In the rows, 128 means zero.
Each row of X is roughly a mix of the hidden directions of one of 3 groups; some rows fit no group.
X (127 x 12):
[[154 177 155 168 174 105 166 142 159 120 113 107]
 [118 109 180 180 105 104  83 110 160 147 151 118]
 [153 159 181 113 155 162 157 131  71 126 126 155]
 [ 84 108 117 111  94 168  91 150 130 137 130  66]
 [147 110 110 162 136 125 179  72 141  95 145  86]
 [131 107 168  86 186 160 130 116  85 122 123  97]
 [146 157  74 146 124 122 116 122  94  57 110 115]
 [100  72  77 108 151 122 174 138 117  97 153 125]
 [111 100 119  85 117 175  86 106 170 130  98 160]
 [104 142  95 110 190 157 112  73 118 105 115 146]
 [121  67  87 149  90 130  99  96 126 110 159 100]
 [108  94 149 161 124 173 120 105 152 145 181  85]
 [130 153 120 200 186 137 117 142 155 131 137  98]
 [115 124 188  93 158 145 141 192 115 148 119 112]
 [119 166 163  99 162 102  76 115 113 106  90 156]
 [136  91  84 146  99  94 109  94 121  78 151  96]
 [136 122 101 130 175 179 109  77  82 103 127 127]
 [147 105 165  85 170 143 112 150  91 143 181 136]
 [102 164  58 156  97 134 138 109 152 118  96 105]
 [143 187 146 131 113 100  71 105 128 160  90 134]
 [129 135  97  93 173 127 159 150 109  96  87 179]
 [170 115 104 188 110  83 138 113 141 102 152  93]
 [109 113 179  84 150 141 110 183 140 148 130  89]
 [151 114 169 160  84 106 146 190 147 155 132 116]
 [125  75  85 116  98 110 131  91  90  88 146 107]
 [171 168 140 108 157 177 113 126 105 139 102  77]
 [179 145  96 107  69 114 127 159  88 145 132 108]
 [155 131 177 147  70 106 152 181 149 133 140 117]
 [145 134 152  98 194 163 125 111  72 121 144 141]
 [155 163 110 135 157  95 170  90  94  82 150 117]
 [127 123  76 168 129  80 111 152 171 135 116 170]
 [124 100 103 130 119 152 197 164 141 127 164  86]
 [105 133 171 122 109 163 115 147 141 171 124  60]
 [115 129 170  64  68  91 138 135 117 116 122 127]
 [123  99 100 180 182 137 152 117 143 102 112  81]
 [119 170 161  73 143 174 151 133 109  87 116 111]
 [117 101 149  75  74  86 115 136  85 109 135 120]
 [141 137 109 163 103  94 162  88 129  94 172  85]
 [133  64  98 111 151 168  83  98 105 120 122 146]
 [146 108 106 143 132  71 138 121 108 101 111 200]
 [ 88 158 137 108 106 166 113 160 144 158 125  65]
 [195 140 143 160  87 121 144 136  95 162 148 155]
 [131 158 173 116 164 153 155 167 122 177 101 158]
 [116  84  92 141 159 154 184 141 125 103 159  94]
 [135  83  76 129 118 127 102  74 112  83 150 117]
 [151 130 170 121 139 150  64 133  88 150  93 158]
 [ 93  69 122 131 153 142 150 111 132  82 180 113]
 [160  99 214 103 131 127 138 147 104 138 120 114]
 [132 116 112 154 200 177 124 126 159 135  90 137]
 [107 126 152 126 119 161 118 142 160 160 115  47]
 [126 123  58 164 136 121 129  66 128 111 143 151]
 [159 121  91 130 132  81 120 123  91 110 129 198]
 [109 101 141 179 110 121 126 119 167 155 171  74]
 [144 138 134 130 127  60 153 140 148  74  93  97]
 [137 172 191 131 170 139 139 162 151 160 106 135]
 [188 148 132 113  80 134 159 161  82 144 147 122]
 [136  80  83 144  95 128  99  87 102 111 173 117]
 [135 174 175 136 159 114 151 187 127 160 104 137]
 [ 98 118 144 128 148 150 112  98  73 124 188  90]
 [131  90 100 129 101 160  73  91 109 139 175 142]
 [121 131 139 105 145 146  75 179 134 158  88 174]
 [120 103 108 115 125 186 152 108  84 174 150 162]
 [174 162 164 125 150 163 145 177  98 111  93 128]
 [114 159 159  92 159 119  69 102 113 113  97 164]
 [135 151 167  99  67  71 155 135 118 118 143 117]
 [ 85 121  93 149  81  98 107 108 188 113 134 132]
 [113 164 109 186 178 130  95 145 112 130 165 104]
 [108  69 112 150 154 162 177 140 142 111 167 112]
 [ 85 149 147 123 118 181 143 151 150 156 138  67]
 [148 132 159 107 132 140  67 143  87 160  88 161]
 [143 131 168  96 110 107  67 136  89 133 101 167]
 [130 135  92 147 133 106 172  81 105  83 160  93]
 [131  81 105 178 107  73 160 122 138 131 110 161]
 [109 139  76  98 161 131 115  67 112 103 115 163]
 [103 136 144 136 104 164 116 147 169 170 144  62]
 [142 136 115 161 137  87 185 106 111  89 146  81]
 [147 106 203 146 134 136 108 144 141 177 161 130]
 [101 126 175  86 159 158  83 162 114 154 106 146]
 [142 174 103  72 146 114 125 136  91 114  79 155]
 [ 94 156 160 114 102 172 109 126 151 145 123  63]
 [106 124 109 149 178 202 123 121 150 161 118 143]
 [121  70 180 111 158 128 140 163 133 153 124  84]
 [ 90 117 164 154 154 153 107  55 152 121 130 123]
 [146 100 108 176 106 171 174 127 143 139 167  94]
 [106  77 131 139 132 120 180 158 146  92 174  99]
 [ 97  99 113  95 142 167 102 103  63 131 158 135]
 [168 106  95 133 143  83 126 100 107  94 131 188]
 [115 131 167 118 118 174 112 132 154 159 150  58]
 [151 165 139 109 116 110  78 108 104 135  83 182]
 [136 122 100 112 152  88 133 135 102  89 128 204]
 [135 155  89  80 157 101 154 149  91  92  92 135]
 [ 95 117 142 156 160 144 100 103 183 142  95  82]
 [150 136 147  62  73  94 120 114 115 111 127 162]
 [151 145 146 124  65 104 164 178 142 140 143  93]
 [107 144  91 141 107 116 179 113 161  69 115 157]
 [140 142 134 106  56  83 169 129  98 132 154 134]
 [ 99 117  98 108 194 159 105  84  99 109 129 117]
 [132 125  90 100 157 164 114  77  86  98 118 166]
 [109  83  86  96 160 163  96 110  85 113 116 149]
 [ 96  87 154 137 142 154 168 150 163 105 177 101]
 [144 139 107 165 115  81 125 107 100  92 181  90]
 [ 93 154 145 119 116 177 121 140 167 146 133  61]
 [105 100 154 175 111 136  95  97 169 165 164 110]
 [104  88  97 139  75  70 112 128 167 122 138 138]
 [174 147 147  99 136 155 192 160  99 106 115 111]
 [114 129 135  58  77 100 165 121  99 111 116 144]
 [ 95  78 136 128 132 125 172 152 151  96 179  98]
 [ 99  74 107 146 172 150 173 143 139 110 159 102]
 [122 105 143 187 126 132 115  98 141 128 173  66]
 [160 147 141  89 169 184 136 117  91 120 140  88]
 [124 143 152  80 139 126  76 111 101 115  99 185]
 [109 177 130  96 178 132 162 153 159 111  91 155]
 [116  62 114 118 108 127 174 174 123 124 167 108]
 [132  96 129 193 135 139 119 121 129 154 156  63]
 [172 144 156 122  60  99 139 169 112 137 133 155]
 [146 138 189 125 159 183 132  99  95 144 157 119]
 [ 78  98  88 165  96  82 144 135 160 131 121 150]
 [ 67 152 109 143 160 159 131  99 173 105 101 109]
 [ 98 141 158 114  97 172 150 152 143 149 136  61]
 [119 132 205 139 132 107  73 114 140 104 127 156]
 [135 115  98 145 151  87 136 103 113  94 119 202]
 [ 62 137 128 118 173 157 127  97 155  95 101 109]
 [110 123 147  95 140 164 113 174 124 176  89 172]
 [161 174 166 112 107 128  75 137  99 158  92 130]
 [198 102 128 116  90  97 113 148  96 153 157 127]
 [134  93 102  84 147 144 112 131  65 131 108 174]
 [148  95  94 154 101 108  81  95 111 101 175 109]]
Here is one row of each group, with its name. Which group are the others in?
[158 120 113 127 136  98 157 103 106  76 131 195] -> E
[144 127 131 144  74  97 165 183 151 162 135 101] -> N
[ 99 141 114 155 178 194 117 115 170 147 124 127] -> B

[154 123 109 135 139  80 146 132 112  93 110 203] -> E
[117 100 149 200 115 115 121  94 172 126 164 121] -> N
[150 138 124 165 105  89 156  91 145  92 165  81] -> B
[107 121 106 157 121 126 173 110 168 114 177  73] -> N
[139 100  74 148  86  97 120  93 119  88 159 107] -> B
[112 150 155 155 133 148  76  83 149 163 144  84] -> N
[124 159 151 140  89  58 142 137 163 107 143  94] -> N
[ 87 101  90 141  86  68 131 156 145 128 116 155] -> E
[143 144 164 147  84 109 172 176 165 125 147  97] -> N
[ 59 111 142 121 168 139 120 101 168 100 100 107] -> E
[107 137  99 159 193 185 110 135 148 148 114 140] -> B
